[[ 3.71  0.12 -5.72 -1.74]
 [ 0.09  3.10 -2.51  5.35]
 [ 2.03 -0.54  3.24  5.39]
 [ 5.04  2.35 -3.32 -0.65]
 [ 3.39  2.62  3.74 -3.10]]
->
[[ 3.71  0.12]
 [ 0.09  3.10]
 [ 2.03 -0.54]]

[[-0.59 -0.67]
 [-1.14 -1.11]
 [ 4.98  1.12]
 [ 5.54 -3.60]
 [ 1.75  0.60]]
->
[[-0.59 -0.67]
 [-1.14 -1.11]
 [ 4.98  1.12]]

[[-0.81  0.24 -0.25 -1.24 -2.39]
 [-4.38 -3.01 -3.23 -3.95 -6.03]
 [ 4.34 -2.53  4.13  3.45  3.47]]
->
[[-0.81  0.24]
 [-4.38 -3.01]
 [ 4.34 -2.53]]

[[-0.06  1.97  4.81  0.56]
 [-4.12  0.43  1.83  1.66]
 [-0.42  2.12  4.64  0.18]
 [ 0.01 -1.98 -4.12 -0.88]
 [-0.60  1.81  5.13  0.41]]
->
[[-0.06  1.97]
 [-4.12  0.43]
 [-0.42  2.12]]

[[ 4.90 -4.60  2.32  0.50  1.89]
 [-0.27 -2.02 -4.69  2.22  1.64]
 [ 1.16 -3.23 -3.74  2.23  2.08]]
->
[[ 4.90 -4.60]
 [-0.27 -2.02]
 [ 1.16 -3.23]]

[[ 2.81  3.94  5.35  3.73]
 [-4.70 -4.02 -4.60 -3.73]
 [ 4.94  2.46  2.58 -1.21]
 [-0.33 -2.25 -3.40 -3.88]]
->
[[ 2.81  3.94]
 [-4.70 -4.02]
 [ 4.94  2.46]]
---
[[-3.03 -4.88  4.62  0.21  2.80  3.30  0.19]
 [-2.99 -3.04  2.26 -1.58  3.23  1.35 -0.13]]
->
[[ 0.19 -0.13]
 [ 3.30  1.35]
 [ 2.80  3.23]
 [ 0.21 -1.58]
 [ 4.62  2.26]
 [-4.88 -3.04]
 [-3.03 -2.99]]

[[-1.68  0.71  0.14 -0.45 -0.76  0.05  1.11  2.30 -0.85  0.96]
 [-0.62 -0.38 -1.96  2.06 -1.56 -0.20  1.29  0.76  0.78 -1.35]
 [ 1.54 -0.21 -0.25  0.23  2.61 -1.89 -1.94 -2.03  2.15 -0.29]
 [ 2.46 -1.65  1.70  0.82 -0.15 -1.52 -1.66 -2.00  0.40 -1.74]
 [-3.22  4.13 -1.64 -0.05  2.29 -4.11  5.21  0.71  1.83  2.94]
 [-1.67  0.03 -1.01 -2.65 -0.24  2.54  5.10  3.56 -2.42  2.57]]
->
[[ 0.96 -1.35 -0.29 -1.74  2.94  2.57]
 [-0.85  0.78  2.15  0.40  1.83 -2.42]
 [ 2.30  0.76 -2.03 -2.00  0.71  3.56]
 [ 1.11  1.29 -1.94 -1.66  5.21  5.10]
 [ 0.05 -0.20 -1.89 -1.52 -4.11  2.54]
 [-0.76 -1.56  2.61 -0.15  2.29 -0.24]
 [-0.45  2.06  0.23  0.82 -0.05 -2.65]
 [ 0.14 -1.96 -0.25  1.70 -1.64 -1.01]
 [ 0.71 -0.38 -0.21 -1.65  4.13  0.03]
 [-1.68 -0.62  1.54  2.46 -3.22 -1.67]]

[[-0.38  0.39  0.19 -3.03  0.72]
 [-0.73  1.09 -0.46 -1.38  1.07]
 [-0.30  0.22 -0.02 -1.97 -0.33]
 [-2.15  3.16 -1.11 -5.18  3.59]
 [ 1.85 -2.69  2.94 -3.51  2.40]
 [ 2.01 -2.53  2.90 -1.40  3.95]
 [ 0.52 -0.72  0.93 -1.35  1.11]
 [-0.09  0.01  0.30 -2.04  0.40]
 [-0.80  1.20  0.37 -5.02  3.57]
 [ 2.23 -2.83  2.75  0.25  3.01]]
->
[[ 0.72  1.07 -0.33  3.59  2.40  3.95  1.11  0.40  3.57  3.01]
 [-3.03 -1.38 -1.97 -5.18 -3.51 -1.40 -1.35 -2.04 -5.02  0.25]
 [ 0.19 -0.46 -0.02 -1.11  2.94  2.90  0.93  0.30  0.37  2.75]
 [ 0.39  1.09  0.22  3.16 -2.69 -2.53 -0.72  0.01  1.20 -2.83]
 [-0.38 -0.73 -0.30 -2.15  1.85  2.01  0.52 -0.09 -0.80  2.23]]

[[-0.92 -0.78 -0.83 -0.82 -0.84]
 [-1.20 -0.41 -0.92 -0.57 -0.40]
 [-1.45 -0.43 -1.08 -0.66 -0.43]
 [ 1.98  0.66  1.40  0.84  0.92]
 [-0.04 -0.02 -0.18  1.25 -0.57]
 [-0.40  0.55 -0.01 -0.12  0.76]
 [ 1.48  0.54  0.95  0.84  0.81]
 [-0.95  0.99 -0.16 -0.42  1.46]
 [ 0.73 -0.02  0.52  0.08 -0.10]
 [ 1.43 -0.14  2.78  4.63 -6.26]
 [ 0.52 -0.11  0.35 -0.03 -0.19]
 [-0.68  0.51 -0.29  0.13  0.66]]
->
[[-0.84 -0.40 -0.43  0.92 -0.57  0.76  0.81  1.46 -0.10 -6.26 -0.19  0.66]
 [-0.82 -0.57 -0.66  0.84  1.25 -0.12  0.84 -0.42  0.08  4.63 -0.03  0.13]
 [-0.83 -0.92 -1.08  1.40 -0.18 -0.01  0.95 -0.16  0.52  2.78  0.35 -0.29]
 [-0.78 -0.41 -0.43  0.66 -0.02  0.55  0.54  0.99 -0.02 -0.14 -0.11  0.51]
 [-0.92 -1.20 -1.45  1.98 -0.04 -0.40  1.48 -0.95  0.73  1.43  0.52 -0.68]]

[[-4.19 -1.86 -4.76 -5.32 -1.93]
 [-1.59  1.79  2.83 -2.68 -1.77]]
->
[[-1.93 -1.77]
 [-5.32 -2.68]
 [-4.76  2.83]
 [-1.86  1.79]
 [-4.19 -1.59]]

[[ 0.91 -1.34 -2.07 -1.08  1.03  1.57  1.55]
 [-3.95 -5.04 -5.34 -3.15  1.22  3.33  4.98]
 [-0.18  1.05  2.91  1.40 -0.72 -3.16 -4.63]
 [-5.33 -3.99 -1.16  2.40  6.54  5.26  4.39]
 [ 4.38  2.35 -1.53 -1.62 -1.59 -0.63  1.08]
 [-1.96 -1.68  0.96  1.48  2.50  1.08 -1.43]
 [ 0.48 -2.10 -4.13 -5.29 -6.43 -2.57  0.47]
 [ 4.70  5.67  4.31  1.97 -1.59 -2.04 -1.78]
 [ 1.76  1.48 -0.46 -2.27 -5.49 -5.39 -4.34]
 [ 0.26  3.40  5.83  5.19  1.39  1.47 -0.67]
 [-1.69  1.43  3.01  5.55  2.45  2.19  0.26]]
->
[[ 1.55  4.98 -4.63  4.39  1.08 -1.43  0.47 -1.78 -4.34 -0.67  0.26]
 [ 1.57  3.33 -3.16  5.26 -0.63  1.08 -2.57 -2.04 -5.39  1.47  2.19]
 [ 1.03  1.22 -0.72  6.54 -1.59  2.50 -6.43 -1.59 -5.49  1.39  2.45]
 [-1.08 -3.15  1.40  2.40 -1.62  1.48 -5.29  1.97 -2.27  5.19  5.55]
 [-2.07 -5.34  2.91 -1.16 -1.53  0.96 -4.13  4.31 -0.46  5.83  3.01]
 [-1.34 -5.04  1.05 -3.99  2.35 -1.68 -2.10  5.67  1.48  3.40  1.43]
 [ 0.91 -3.95 -0.18 -5.33  4.38 -1.96  0.48  4.70  1.76  0.26 -1.69]]

[[ 3.83 -5.78]
 [ 2.86 -6.28]
 [-0.49 -1.83]
 [ 0.38  2.12]
 [ 4.45 -3.59]
 [ 4.14 -5.66]
 [ 0.87 -6.75]
 [ 0.16  0.41]
 [ 4.81 -2.43]
 [ 1.56 -1.73]]
->
[[-5.78 -6.28 -1.83  2.12 -3.59 -5.66 -6.75  0.41 -2.43 -1.73]
 [ 3.83  2.86 -0.49  0.38  4.45  4.14  0.87  0.16  4.81  1.56]]
